The rows of A fall into 4 groups, and each row is roughly a mix of its group's hidden directions; one row fits no group.
A, 133 rows:
[[-19  35  35  10 -23 -43 -11   0  10  18]
 [-16 -11 -38  10  18  27  -5  -7 -10  53]
 [-15  12 -12 -15   7   7 -10 -41 -21 -53]
 [-13  13  23 -21  28  -8  16  15 -56  -4]
 [ 24 -15  -7 -13 -30   0 -11 -50 -23  29]
 [ 25 -17  14  10  -9   8  12  44   8 -49]
 [-42 -23 -13  41  -3  -8   7  33  22  -4]
 [-38  40  33   2  -4 -21  22  19 -13 -17]
 [ 30   9   3 -23 -17 -14   9 -46   2  41]
 [-19 -27  -5  -3 -36  46  35   3   8   0]
 [-42  29  22  18  26 -27  13   7  29   2]
 [-12  26 -52 -10 -33  13  13   2 -22  19]
 [-45  24  -9  19  13  -8  11  47  -6  14]
 [  8 -51  13  11  11   1 -26  24  30 -26]
 [-60 -13  -7  -3  35  -5 -17  -2   3  22]
 [  6 -24   1  16  10 -29 -51  13  34 -10]
 [ 13  12 -19 -45  30  37 -12  19  -4 -19]
 [  7  -7   1 -16   0 -51 -13 -19  48  -9]
 [-26 -49  -1  23  16   5  -5  43   3  -1]
 [-55 -22  -7 -39  -4  -2  14   2  -1 -22]
 [ 41  40  25  -5  -7   0  -7 -42   0   2]
 [-12  16 -15 -33  -9 -45  19 -38  10 -12]
 [  3   5  27   9  19  -6  -5 -35 -16 -56]
 [ -3 -37  11  -2 -17 -41 -14  31  25 -25]
 [  9   7   4 -18  16  20  19  13 -51 -40]
 [ 14  18  39  35 -18 -16 -18  -5 -35 -21]
 [ 21  24   9  -5 -10  48  24 -32   5 -27]
 [ 62  16   4 -21 -25  15   2 -18   5  10]
 [  2  -7  14 -11  10 -30 -17 -14  10 -62]
 [-45 -26  28  10  16  10   4  33 -27  13]
 [ 12   5 -18 -37 -41   7  34 -11  31   2]
 [-17  13 -17  -7  -5 -22  58 -19 -29   4]
 [-20  15   3   9  -9 -29  55  15  -7  30]
 [-12  -6 -12  -8 -16  31  38  34 -41  -9]
 [  5 -17 -39 -33  13  23 -14   2  16  43]
 [ 18   5  -1 -34 -24 -32   2 -11  49 -17]
 [-30   6   4   7 -52  -4   9   0   8  45]
 [-11  -8   8 -16   2 -55  27 -38  15  -4]
 [  7  18 -31 -41  -7  12  12 -49  -7  -2]
 [-12  31  -3  16 -10  53  -4 -26  -6  29]
 [  2 -15 -22 -10  -5 -38  -1  -8  53  25]
 [-21  -6  -6 -17 -10  42  -1 -27 -13  48]
 [ 39   6  32  22  -6  -9 -16 -11 -19 -45]
 [ 11 -14   2  16  53 -18 -20  -8  41  -8]
 [ 28  25  38  34  20  12 -25 -26   9   1]
 [-27 -21  17  14  23  -7 -40 -11  36 -25]
 [-22  56  27   5  -6   5  28  -9   5 -23]
 [  6   1 -20 -34 -34  -8   8  18  36  37]
 [-28   7 -41 -23 -11   3   7 -16  -7  49]
 [ 34 -40  -2   9 -33  18 -25 -24 -19  -3]
 [-10 -26   3  22  -1 -40   9  -7 -53  -3]
 [-15  -5 -41  12   1 -52 -15  19  22   3]
 [ 26  11   4  -7  -1  24  -3  -7  65  14]
 [-26  13   5  -3  13  13 -47  12  34 -34]
 [ 10  31  11  12  12 -19  12 -62   9   5]
 [ 17 -18 -41  18 -41 -26  14  27   2   3]
 [ 31  17  12  11 -18  -7 -26 -39  40 -15]
 [-32 -15   2  33 -10 -16  45  30   3 -14]
 [-12  45  21   7  32  18 -30  -5   8  30]
 [ 33 -19  39  19   3  14   0 -22  41 -14]
 [  9  18  48 -10  25 -13 -12 -38  19 -18]
 [ 14 -31  41  -4  -2  16 -29 -15  41   6]
 [ 19  11  10   9 -37 -24  35 -44  11   3]
 [-34  15   8 -28  -1 -39   7  -7 -36  25]
 [-33  14  43 -11  10   5 -29 -15  19 -31]
 [  7  21  52   8  29  12  16 -22  13 -27]
 [  7   7   6  20  11 -59  28  30  -2  -4]
 [-53  16  24  12  12 -20  31  19  15   1]
 [  7  22 -33  11  16   1 -38 -35  19 -29]
 [ 43   9  15  10   8   9 -46 -31  18 -10]
 [-19   8 -38  -7  17 -26 -44 -26  15   9]
 [ 50 -31 -16 -17  -3  -1 -22   1  -1 -37]
 [  6  44  48   4 -18  27  -7  -7 -19   0]
 [-18   3 -56   7  -2  24  24  -7 -16  30]
 [-15  37 -12  11  10  11  -2  23  37 -44]
 [ 39  29   9 -30   2  27 -10   0 -32 -25]
 [-35  -4 -37  13 -20  -7  46   7  14  14]
 [ -7  33 -27   0  -5   0  36 -45 -13  23]
 [ -6 -28 -47 -12  20  16  14  20 -35  14]
 [ 15  -1  -8  32 -44  23   8  24 -22 -32]
 [  3 -25 -32  -6  -4  56   1   4 -32   5]
 [ 12 -19 -19   0 -17  48  18 -18  36 -22]
 [-36   8 -37   4   4  -6  16   7 -11  52]
 [-37 -31 -22   8 -12 -15  39 -31   2 -10]
 [  5  41  32 -12  21 -12 -15 -24  39   6]
 [-35 -45  26  11 -21  19  -3  27  -4  14]
 [ 32  48 -12 -27   5  21 -20  -4  29  -5]
 [-21   2  -4  29 -18 -34 -36  17  34 -16]
 [-18  30  19 -23 -11  31 -23  10  35 -29]
 [-27 -18  -3  42 -26 -25  34   8  19  14]
 [-20  34  12  28 -20 -33 -37  16  11 -10]
 [ 24 -20  36  44 -34 -13   6  14  -7  -6]
 [ 30  23  19  17  -8  30 -33  11  -6 -39]
 [ -6 -29  42   8  29  -7 -16   8 -29  33]
 [ 22 -10  21   9 -28  60   3   5 -11 -15]
 [ 26  -7  38 -26  15   7  19 -42  23 -15]
 [-25  25 -42 -28  17 -14 -18  29  13 -17]
 [-36 -28 -43 -13   7 -13  14  11  19  30]
 [ 39 -17  13 -10   8  48  26 -22   7  17]
 [ -1 -38  -1  23  24 -28 -28  37  17 -11]
 [  3  14   6 -14  20  12  37  31   7 -50]
 [-17 -12 -20   4 -37  31 -21  12 -29  36]
 [  4  48  14   1   3 -19  20  29   4  42]
 [ 51  20  21 -18 -19  -3  -3 -15 -19  34]
 [ 21  12  35   9  -9  54 -16  -6  26  -5]
 [  9 -33  34  26  24  10   5 -34 -26  17]
 [ 40 -27   2 -32  -8  13  20  -3 -33  29]
 [-49  10 -35 -24  11 -29  -9  20   8  -5]
 [-15 -23 -19 -13  38 -14  13 -20  29  39]
 [ 22  -3   8  50  31 -34   4   3  16 -19]
 [ 19   3  25  -5   1  -5 -23  12   7 -64]
 [ 13   5  -1 -52  20   7  10 -14 -44  16]
 [ 17 -21  33  45 -32 -19 -20 -15   5  -4]
 [ 17 -13  28  21  -7 -13 -14  -8 -35 -50]
 [-14  22 -14 -38 -13 -25  21 -40  -9 -26]
 [  0  -9  14  -1  10   3  29 -28  14  60]
 [-17  19  17  16  31  16  14 -28   1  50]
 [ -7   0 -16   8  25 -41 -17 -47  24  -9]
 [ -5   2  31   8  33 -55  -9   7  23  -3]
 [  5  14 -19 -32 -26  -9 -15   0  39  42]
 [ -4  10  25  -9  48   1 -19  21  23 -37]
 [-40  48  -8  18   2  -4   3  34 -19   0]
 [ -3   5 -46  -9 -20  10  21  15  14  47]
 [ 41 -24 -29  12 -12   7  -9  21  13 -41]
 [ -3 -28 -15  -4  15 -37  20  -7 -51 -13]
 [-17  -7  -7   0  22   3  29 -10 -16  61]
 [ 19 -14  13  -3 -16  36 -13   1  44 -39]
 [-33 -37   7  15  36  13  10  26  23 -21]
 [ 39  42  24 -20  -8  -8 -10 -29 -17  17]
 [-29   2  -6 -18  27   1   5  34 -43  29]
 [-23   1 -26 -17 -52  15 -20 -13  23 -20]
 [ 11 -33  -4 -14  -5  15   1  28 -17 -56]
 [ -2 -18 -23   4  48   2  21 -16   9  44]]
Which two rows in each list fit none of the groups? Every other row fits one group, some only roughly. Give them in the order they come.
  * Q_27: [-28  -7  49  11  -1 -20   7  -4  39  23]
  * Q_837: [ 40  16  12  -3   5  36  18 -11 -45   2]
  * Q_888: [-18 -18  23 -19  21  28   6  55   4   3]
  * Q_798: [  4 -35  43  19  21  10  -4  11 -17 -37]
  * Q_649: [  3  41  40 -19 -15  -6  27 -22 -26  10]
  * Q_105: [-23  47  39 -19  11  22 -10 -17 -15   7]
  * Q_471: [-31 -49  29   6  17   8  14  19  17  20]
  * Q_86: [ 19  18 -21 -52  24   9   0   3  21  30]
  * Q_390: [-12  44  -3  -9  37  26  12  -1  32  23]
  * Q_731: [-14  29  53  -2  -5   5  -5 -16 -38 -13]

Q_888, Q_390
  * Q_794: [ 31   5   7  12 -32  27 -52 -14  -1  -8]
  * Q_610: [  2  11  27  41  22  21   3  21 -26  36]
  * Q_593: [  5  37  27 -41  15  36   7  -5 -20  -9]
  * Q_958: [ -3  21   8  -7 -32 -28  -7 -52  26 -10]
  * Q_154: [-28 -31  -7 -15  38 -28  20 -26  -3  21]
  * Q_83: [-28 -37 -21 -22 -25  -8  40   8 -16 -13]
  * Q_770: [-11  25 -24  25  14 -29  20  28 -38  15]
  * Q_891: [-12  10 -50 -22 -11 -33   1  -9  26  25]
  * Q_862: [ -4 -10  24 -23  52   7 -33  19 -11 -18]
  * Q_799: [-14 -22  29  43 -12  19   7  31 -31  -1]

Q_958, Q_799
  * Q_178: [-26  39 -33  -5  -1 -19  37   3  27  -3]
  * Q_412: [-15 -43   4   9   5  27 -35  33 -12 -22]
  * Q_329: [ -1 -10  23 -32 -30  40  18  -6   8  35]
  * Q_877: [ 15 -36 -26   6 -12 -43   5   4   7 -39]
  * Q_547: [-44 -13 -18 -13  48   1 -14  -4  -3 -27]
  * Q_931: [ -4  47  -2   0 -46  -4 -25  -7  16 -23]
  * Q_685: [ -6 -62   0  -5   6  25  27  24   2   1]
  * Q_782: [ 12   4 -20 -10  16  -7  26 -29 -51  28]
  * Q_646: [ -7   7  15   9  33   1  44 -30  39   5]
  * Q_435: [-36  19 -28   6 -38  -8  24  16 -30 -14]

Q_782, Q_435
  * Q_573: [-25  -1 -43 -27  -5 -11 -16 -46   9  -8]
  * Q_425: [ 24 -24  19  -8 -17  21  -4  14  48  33]
  * Q_607: [  4  13  39  -9  22 -14 -40  30  19 -23]
  * Q_11: [-15   9  19  -4  25  41 -20 -12  47   9]
  * Q_326: [-20  -2  -5 -32  21  10  15  -2 -55 -23]
  * Q_521: [ -5  23 -10 -16 -12  17   1 -16 -61 -24]
  * Q_552: [ -8 -34  -4  25  21  15 -39  38   1  19]
  * Q_732: [ -5  30 -10  16  -8 -23  -4 -17  16 -59]
  * Q_38: [ 21 -10 -23  -3 -51  25 -36   3  -7 -12]
  * Q_432: [-11 -23   3  21 -37 -35  21   6 -39 -15]
  * Q_308: [-20  -1  17 -12  49 -13  33  37   3  -4]
  * Q_919: [-37   2 -10 -34  29 -20 -13  -5  39 -16]
  * Q_51: [ 34  53   9 -32  12  21   8  -4 -12  -3]
  * Q_932: [-11  10   8 -34  10  20  17 -22  44  35]

Q_607, Q_732
  * Q_945: [ 52   5 -25 -20  27  -3  21 -30   1   2]
  * Q_363: [-35  -1  38  17   3   6 -13   7 -28  44]
  * Q_681: [  2  -1  11  28  -2 -51  10   6 -29 -36]
  * Q_679: [ 55  10 -16   1 -23  34  11  18  17  -5]
  * Q_886: [-14 -13  19  42  19 -30  11 -24  36   8]
  * Q_902: [ 33 -21  11 -35  35  14 -39  -4  -2   8]
  * Q_850: [ 46  22 -16 -23  21  -3  33  -6 -17  25]
  * Q_4: [ 17 -11  45  -3  35  28  -1 -13 -36   3]
  * Q_405: [ 33 -16  10 -29  32  24 -18  30 -27   4]
  * Q_951: [  2   7 -49 -30  -4  19   7  32  31 -10]
  * Q_778: [ 21  13   1   3  46  10 -28 -34 -21  25]

Q_681, Q_886
